Each path below is one point turned by a fixed rotation once a step. After each direction that follows a path, write how fast that rotation turns it, in degrees per step (0 if it stays still).
Each turn is a multiple of 5 degrees from 10 to 175, or 0.
Each row of a path follows its step; steps can be skipped.

step 1: -143 362 5 -28 -121 -127 90 -134 149 355 -309 -77 32 -463 66 -188 121
 -168 65 -33 -26 232 -87 -4 -18 -111 -265 -364 -82 12 48 207 32 -18
step 2: 69 -54 204 233 22 -145 12 246 87 158 -98 286 198 -88 -128 -120 287 121
 10 147 -4 212 -125 538 -152 -165 80 -158 -284 85 -91 -23 -123 110
step 3: -211 -74 320 71 171 -97 -57 -172 -22 -200 167 -141 92 -272 -121 -159 19
 -121 233 300 226 -29 104 185 -23 -175 247 -234 80 217 345 -101 -13 -79
step 4: -76 164 -381 215 377 -223 -232 -58 -179 -103 263 195 34 104 -314 -207 84
 239 99 197 -8 -47 72 -78 5 151 42 -280 -65 -92 180 107 -17 60
step 5: -233 151 92 -200 238 24 -180 218 -73 178 -145 -18 -89 217 -91 166 98 -13
 171 -113 60 90 209 77 172 283 -5 -466 398 16 74 130 26 -127
step 6: -136 134 23 187 73 277 -217 298 159 122 -291 182 -231 -123 -96 -7 -300
 24 20 146 10 232 57 -23 -189 456 -53 -66 -247 53 82 -137 105 -24
step 7: -175 357 -102 50 -19 -26 88 65 240 -34 -500 -303 103 23 -190 269 -57 91
 269 202 200 -128 -69 152 -131 -97 48 2 -11 6 -122 -295 -64 65
step 8: -120 -34 -143 449 75 267 282 42 142 84 184 -290 -138 -165 -79 -170 78
 325 80 -60 233 102 -246 7 -13 -30 53 -241 -58 40 -156 -131 -181 -102
step 9: -519 29 -60 -159 115 104 230 -234 5 32 18 -27 169 246 82 -288 -68 199 61
 -120 18 -84 61 265 89 -16 55 -209 -188 369 -121 108 -37 214
step 11: -252 34 372 -43 218 -139 22 -16 -89 35 6 255 125 220 -239 181 -74 -99 52
 127 -124 166 -265 97 -317 121 318 -100 -58 -153 -242 22 -234 75
Directions:
-36 69 -82 -16 -4 123 34 -107 14 -5 -75 3 16 -69 70 65 -20 92 -135 -52
 82 17 -6 27 68 12 58 24 -23 -9 -108 -69 -6 -60 => 40
68 54 -34 -18 81 -13 55 65 52 16 -16 -19 17 68 145 41 -12 -56 -14 74 11
 29 -67 6 -93 -73 -73 -33 -78 53 45 -50 -36 -155 => 65
-76 9 -63 41 19 76 21 9 38 -124 106 -4 -13 14 -123 -13 10 -62 -25 84 67
 -51 27 -48 -54 -146 -15 20 68 -68 -71 -4 -55 -43 => 85
70 -72 -116 61 36 -7 57 -91 -40 52 -1 -8 -14 45 -1 -13 -46 -1 -51 15 -32
 -86 -36 -71 15 -6 -31 -174 115 108 -30 -13 27 56 => 85
-71 27 -23 -28 -27 34 -36 -88 16 -71 -25 39 -14 -43 55 -74 -151 -27 8 75
 21 -68 87 -35 -48 -10 -26 68 -73 116 108 6 89 50 => 120
-60 36 2 -38 -117 -11 71 121 4 40 50 -155 -29 -37 -76 22 -59 60 -50 -38
 -18 -48 -40 -5 3 6 -138 10 -68 80 -47 -43 -6 39 => 45

step 0: 164 16 76 15 274 91 100 -119 -275 -136 -96 -73 262 -199 141 -221 -143
 -210 -65 -278 24 -173 -144 2 -4 -309 -61 -211 244 196 190 291 34 121
step 2: 304 -69 -59 -91 -196 -204 260 -174 153 -196 45 107 -105 -142 -75 -20 -68
 -273 294 -141 45 -14 -193 271 -317 217 247 -39 -173 134 68 126 143 123
step 3: -238 -20 103 -86 129 152 181 -97 -372 71 133 15 -53 59 194 -181 -184 259
 62 -198 65 -225 -115 -190 -58 -378 -130 -33 346 -4 17 161 197 -120
step 4: -39 -112 -353 295 -114 -167 -120 21 88 -15 94 57 26 -84 6 -77 110 133
 260 46 359 371 -201 -45 -132 85 -15 -124 -17 202 52 -260 -375 -56
step 5: 264 -44 122 -147 40 49 389 101 -101 -115 14 -44 -169 -233 -38 62 -5 83
 300 208 -123 -163 -83 15 -351 -125 200 -36 -295 -161 14 81 339 27
step 6: -503 -34 -28 42 -186 -176 104 -23 -65 -67 254 225 -86 -10 329 -391 -52
 142 -35 -33 -86 63 -121 84 199 -252 -172 121 215 -29 129 -8 -8 -116
step 7: 156 143 -137 312 0 -131 -44 175 -34 259 13 -194 187 143 -75 169 218 286
 357 2 71 407 -50 24 -225 -90 15 -58 -145 -36 -33 -49 -45 326
step 8: 32 16 -105 22 179 -206 86 240 -19 -366 -44 5 -143 -173 173 -137 -43 -25
 -182 252 -262 -319 32 53 -291 -216 -39 87 -274 -55 -85 -74 184 -266
step 10: 188 97 -335 199 89 -302 89 246 35 172 -87 98 91 476 -176 119 60 76 245
 -32 -285 -62 101 17 -90 -54 26 4 -8 40 -351 -111 16 119
step 11: -73 -78 294 -16 -3 -20 -197 201 -50 -261 9 -307 60 -206 173 -126 84 -13
 -399 -188 -77 -68 102 85 -277 -122 214 195 -141 176 -59 -136 116 -218
Directions:
-21 -33 -130 -94 80 20 -33 -50 91 -64 -48 -107 40 -15 -81 -56 23 63 50
 -58 -105 95 12 -86 9 -69 -6 39 63 26 35 -31 23 19 => 110
-52 68 60 -21 115 -19 101 35 2 43 95 -64 -65 -48 -60 -26 -9 -67 -58 41
 -66 -83 -40 -66 -47 -72 16 71 51 22 -63 36 -133 -1 => 140
27 27 40 96 39 92 134 49 46 -32 -34 2 8 -82 118 19 34 14 8 60 -32 86 -50
 -19 119 27 -79 105 -11 4 31 -42 28 85 => 45
7 72 30 65 -14 -78 14 -58 27 72 26 -20 6 131 92 -9 37 78 -10 -146 13 -22
 3 4 -28 -5 -23 76 127 73 -59 44 67 81 => 100
-19 -39 21 3 -89 -5 57 18 -94 -43 -28 -53 -29 -61 -44 -120 -111 118 -183
 -12 20 -25 64 -27 26 -6 -67 -31 31 20 -10 -51 37 35 => 135

step 0: 170 168 -30 -80 189 -208 -155 -348 171 166 115 100 74 -93 -71 34 363 -2
 142 165 -207 -166 137 -248 -208 38 -83 279 84 -255 144 -149 25 -49
step 2: 112 220 27 -309 -50 181 -273 227 -61 103 -16 173 81 -357 34 -98 61 68
 226 -11 -164 11 266 -104 -13 -98 -14 97 210 -33 57 180 350 -276
step 3: -260 -123 40 80 8 -125 -176 82 182 214 198 180 267 -286 249 -60 -63 111
 -65 -313 113 43 225 78 -75 -12 39 -86 -192 -265 202 292 101 154
step 4: -275 171 -25 -170 217 -53 -163 131 -91 -140 2 141 -64 -210 -94 -143 115
 -96 209 -177 -114 184 -242 245 247 78 -332 248 -57 -294 6 132 105 126
step 5: -245 -314 -13 -328 -27 -69 54 -116 -88 159 18 312 -181 -345 -207 97 0
 115 -185 30 201 79 -235 -223 -126 -39 14 46 38 -201 144 90 31 274
step 7: -309 14 87 -228 14 -254 -247 -283 89 55 72 -43 135 -210 -36 -173 54 -15
 -79 -6 5 -267 -23 -308 -162 50 -119 -16 169 2 -24 -441 157 2
step 8: -35 50 -223 191 36 -98 -50 65 207 216 -119 -77 -65 -375 -131 -88 16 193
 280 192 -181 -198 182 -241 197 -288 -131 -8 37 -15 39 78 320 -70
step 9: -51 41 262 -159 -152 150 -166 131 316 71 247 39 201 -363 176 -72 81 41
 126 22 83 61 162 -162 57 71 60 -80 20 -472 64 -77 -12 -281
step 10: -220 96 6 -78 419 -11 -87 186 -4 288 -36 250 281 -319 213 15 -189 41 225
 71 -86 120 -22 149 107 -11 2 117 -320 -3 113 4 212 111
step 11: -42 231 -6 -256 34 -91 -339 -149 124 -61 385 333 -173 -137 -182 40 73 56
 -55 0 -72 244 -77 -107 42 51 41 118 -108 -264 35 305 51 237
Directions:
0 -28 31 14 35 -49 26 -31 -100 -57 10 64 -62 -20 -38 96 57 112 43 65 0
 132 -7 52 -42 54 47 41 -133 -68 -43 -92 -36 59 => 60
104 12 -70 -13 162 -14 15 26 -27 -54 -140 -33 14 -12 -75 14 -40 -45 133
 28 -75 3 51 84 -8 -34 -85 25 0 -7 29 52 6 -60 => 170
-114 -4 114 23 102 -49 23 -1 1 17 74 -37 127 21 -19 -15 -11 -34 66 -49
 -8 -14 -126 77 -15 -14 -29 62 19 66 -134 -58 -14 -45 => 120
-26 -107 -15 -22 -35 51 -11 -89 98 -16 -139 -130 -33 31 -3 40 26 63 23 8
 -7 -77 -47 -76 9 -66 -43 77 -8 -25 -18 -139 -33 23 => 45
-16 -112 11 6 -16 -11 -15 -106 -106 -116 -21 -20 -2 -7 87 22 79 -31 35
 -41 83 -55 -27 54 34 6 54 37 23 -13 8 109 164 -20 => 35
17 -32 1 -106 -25 124 -20 -36 80 33 -10 54 59 -2 3 -9 -29 -21 51 -86 26
 85 -67 108 141 -36 5 -23 -118 -13 31 53 -45 81 => 55
23 -31 -64 10 53 58 99 -89 -12 141 -56 24 65 -16 -9 -105 25 42 -102 7
 -51 87 -27 60 -58 2 66 37 64 -17 38 -61 111 -18 => 145
